Some points, each followed by its number:
[-0.6 -1.1 -1.7  1.1  0.6 -1.5 -0.5  0.8 -0.2  0.7  0.6  0.1 -0.3 -0.7  0.2  0.8  0.3  0.6] 0
[ 0.3  0.5 -1.2  0.0  1.1 -0.8 -2.2 -0.8  2.1  2.0  0.1  1.7 -1.7 -0.4  1.2  0.5  1.4  2.0] 1
[ 0.6  0.6  0.3 -0.4 -1.4  0.3  0.5 -0.2 -1.5  0.1 -2.1  0.5 -0.6  0.3  0.3 -1.2  2.3 -1.3] 2
[-0.7 -0.6  0.0 -0.3 -1.1  0.1 -0.4  0.9 -1.0 -0.1  0.2 -0.6 -0.2 -0.6 -0.8  0.0  0.0 -0.1] 3
[ 1.2  1.6  0.6  1.0 -2.1 -0.1  1.3 -1.3  1.1  2.0  0.0  3.3 -1.1  0.2  1.0  0.3  2.2  1.4] 4
[-0.2 -0.3 -0.7 -0.6 -0.3 -0.2 -0.4  0.6 -1.3 -1.7  0.3 -0.6 -0.1 -0.6 -0.9 -0.1  0.1 -0.3] 5
[-0.2 -0.2 -0.1  0.7  1.6  1.0  1.8 -1.1 -0.5 -0.6 -0.6  0.3 -0.7  0.6  0.8  0.3 -0.3  0.3] 6
[ 0.1  0.7 -0.1  0.4  1.5  0.8  0.8 -0.7 -0.6 -0.5 -0.2  0.3 -1.0  0.5  0.8  1.4  0.1  0.6] 7
[ 0.0  1.1 -0.6  0.7  0.9  0.5 -0.8  0.0  0.5  0.4  1.2  0.1  0.3  0.2  0.5  2.0 -0.8  1.7] 8
[ 0.0  1.3  0.6  0.7 -2.0 -0.9 -0.3  0.4  0.3  2.4  0.5  1.2 -0.3  0.4  0.2  0.4  1.0  1.2] 9
[ 0.2  0.4  1.4 -0.8  1.1  0.9  0.5 -0.9  3.4 -1.6  0.9  1.2 -1.5  0.4  1.4 -1.6 -0.9  0.9] 10
[ 2.3  2.4  0.4 -0.6 -2.1 -0.2 -1.0 -0.8  0.0  2.0  0.9  0.2 -0.8  0.4 -0.5  0.2  0.9  1.3] 11
[ 0.6  0.8 -2.5  1.4  2.0  0.3 -0.5  1.3 -1.7 -0.1  1.1 -2.2  0.4  0.8 -0.5  2.4 -1.0  1.4] 12
[-0.4 -0.1 -0.4  0.5 -0.4 -0.5  1.0  0.5  0.9 -0.2  0.2  0.9  0.5 -0.3  0.5  0.4  0.2 -0.7] 13
[-0.8 -2.2 -0.7 -0.9  0.5  1.6 -0.9 -0.3 -1.7  0.3 -2.5 -1.4  1.6 -0.6 -1.7 -1.2  0.8 -1.2] 14
[-1.8 -0.3 -0.5 -1.1 -2.1 -1.1 -2.3  1.8 -1.7 -0.2 -0.2 -1.0  0.1 -0.9 -0.8  0.1 -0.5 -0.4] 15
New points follow, each followed by the number of its nearest point above by angle, seen from the average point of the numbered points.
[-0.5 -1.0 -0.3 -0.7  0.1  0.2 -1.3  0.1 -1.1 -0.2 -1.0 -0.3  0.2 -0.2 -0.6 -0.8  0.3 -1.0] >> 14
[ 1.5  0.3 -1.1  0.0  0.0 -0.3 -1.0 -0.3 -1.0 -0.4 -0.8 -1.5  0.0  2.2 -1.2 -0.6  0.1 -1.0] >> 14
[-0.3 -0.2  0.7 -0.8  0.7 -0.2  0.1  0.2  1.8 -0.7  0.9 -0.5  0.5  0.6  0.2  0.2 -1.5  1.1] >> 10
[-0.5 -1.1 -0.3  0.4  0.4 -1.3  0.3  1.4 -1.2 -0.2 -1.3 -0.2  1.0  0.3 -0.6 -0.2  0.6 -1.0] >> 14
[-1.1 -1.1  0.3  0.6  0.7 -0.9 -0.6  1.5 -2.9  0.4 -1.1 -0.8 -0.4  0.9 -1.1 -0.9  2.2 -0.5] >> 14
[-0.5 -0.5 -0.7 -1.9 -0.2  0.2 -2.0  0.0  0.1  0.6  0.5 -0.9  1.1 -0.9 -1.5  0.6 -1.0 -1.4] >> 15
[-0.4  0.1  1.1 -0.4  1.0  1.1  0.5 -0.5  0.0 -0.9 -0.4 -1.2  0.9  1.3  0.1 -0.8 -1.1 -0.7] >> 6
[-0.2 -1.1  0.5  0.1  2.1  0.8  0.3  0.1  1.4 -1.0 -0.1  0.2 -0.2  0.3  1.0 -0.3 -0.5  0.8] >> 10
[ 1.2  0.8  2.4 -0.7 -1.1  1.2  2.0 -0.8  1.6 -0.7  0.0 -0.5  0.8  0.2  0.2 -1.4 -1.3 -1.4] >> 10
[ 0.9 -0.3  0.2  1.1  1.0 -1.0 -0.3  0.5  0.6 -0.1  1.8 -0.7  0.4  0.6 -0.2  0.5 -0.3  0.3] >> 12
[-0.3 -0.9 -0.7  0.8  1.2 -0.9 -0.7  1.2  0.6 -0.8  1.1 -1.7  0.7  0.5 -1.7  1.3 -0.9  0.0] >> 12
[-0.4  0.9  0.0  0.4 -1.6 -0.7  0.0  0.3  0.1  1.4  0.8  1.0 -0.3  0.5  0.1  0.2  0.9  1.0] >> 9
[-0.7 -1.9  0.6  0.2  3.1 -0.8 -0.3  0.4  1.1 -1.1  0.2  0.0 -0.9  0.3 -0.3 -0.8 -0.3  1.5] >> 10
[ 2.2  1.2  1.6  0.1  0.2  0.8  0.3  0.1 -0.1 -0.1  0.7 -0.6 -0.8  2.2 -0.8  0.4  0.8  0.7] >> 11
[-0.3 -0.3  0.0  0.0 -0.6 -1.5 -1.7 -0.1 -0.4  1.3 -0.2  0.3 -0.8  0.4 -0.6  0.0  1.4  1.5] >> 9
[ 0.9 -0.4  0.5  0.8 -1.2 -0.5  2.1  0.5  0.8 -0.6  0.1 -0.4  1.5 -0.7 -0.4  0.1 -0.9 -2.0] >> 13
[-1.9 -1.0 -0.5  0.7  0.2 -0.4  0.4  0.3 -2.0  1.6 -0.7  2.2 -2.0  0.3 -0.4 -0.8  2.4  2.2] >> 4
[ 0.3  0.1  1.7 -0.1  0.6  0.9  0.7 -0.7  1.9 -1.3  0.1 -0.5  0.3  1.0  0.0 -0.6 -0.5  0.3] >> 10
[ 0.4  0.1 -0.6  1.1 -0.2 -0.8 -0.5 -0.2 -1.0  0.4  0.7 -0.7 -0.3  0.6 -0.7  0.7  0.3  0.1] >> 12
[ 0.3  0.8 -0.5 -0.1 -0.5  0.5  0.2 -0.4 -1.2 -0.1  0.6 -1.6  0.7  0.1 -1.1  0.2 -1.6 -0.3] >> 5
[-0.4 -0.6  0.0 -0.3  0.6  0.7 -1.0 -0.1 -1.1  0.1 -1.6  0.0 -0.3 -0.2 -0.3 -1.0  0.9 -0.9] >> 14
[-0.8 -0.3  0.4 -1.0 -0.1 -0.2 -1.4  0.1 -0.1  0.8 -1.5  0.5  0.0  0.3  0.0 -0.4  0.7  0.0] >> 14
[ 0.7  0.6 -0.5  1.0  0.1 -0.7  0.6  0.4 -1.0  0.3 -0.2 -0.3 -1.4  0.8 -0.2  0.5  1.4  0.1] >> 2
[ 0.1  0.1 -0.4 -0.7 -0.8 -0.6 -0.7  0.4  0.4  0.2  0.2 -0.5  0.9 -0.7  0.1  0.2 -0.3 -1.2] >> 15
[-0.7 -0.3  1.5 -0.7  0.8 -0.1 -0.8  0.0  1.8 -0.5  1.6 -0.4 -0.2  0.1  0.6  0.0 -1.8  0.7] >> 10
[ 0.2 -2.1 -3.1  0.3  3.6 -2.5 -3.4 -0.3  0.1  0.3 -0.1 -1.1 -0.8 -1.0 -0.7 -0.3 -0.7  0.3] >> 0
[ 0.2  0.5  0.8  0.1 -1.5 -0.1  1.8  0.5  0.1  1.3 -0.3  1.4 -0.1  0.1  0.6  0.0  0.8  0.0] >> 4
[ 0.0  0.2 -0.9 -0.2 -0.2 -0.2  0.5 -1.4  1.7  0.6 -1.0  2.5 -0.4 -0.7  1.0 -0.5  0.6 -0.6] >> 4
[-1.9 -0.6  0.2 -0.5  0.0  0.5 -1.7  0.5 -0.5  0.8 -1.5  1.2  0.0  0.6  0.2 -1.4  1.4 -0.5] >> 14
[-0.8 -1.3 -0.5 -0.6  0.8  0.6 -1.0 -0.1 -1.3 -0.2 -1.9  0.6 -0.6 -0.6 -0.3 -1.0  1.2 -1.1] >> 14
[ 0.1  0.7  0.1 -0.3 -0.5  0.4 -1.5 -0.4 -0.3  1.2  0.2  1.0 -1.6 -0.4  0.4  0.5  1.2  1.3] >> 1
[-1.3 -0.6 -0.2  0.5 -1.3  0.9  1.1  0.6 -0.6 -0.3 -1.5  1.5 -0.5 -1.1  0.8 -1.0  1.2 -0.3] >> 2
[ 0.2  0.7 -0.3  1.2  1.5  0.9 -0.1  0.2 -1.3 -0.1 -0.1 -0.8 -0.2  0.7  0.1  1.1 -0.8  0.5] >> 12
[-0.2  0.2 -0.5  0.3 -0.5 -0.9 -0.8  0.6 -1.1  1.6  0.7  0.1 -0.8  0.5 -0.2  0.2  0.6  1.1] >> 9
[-0.4 -0.4 -0.3  0.8 -0.1 -0.4 -1.6  0.5 -0.6  1.4 -0.2  0.1 -1.0  1.2 -0.7  0.4  1.2  1.1] >> 9
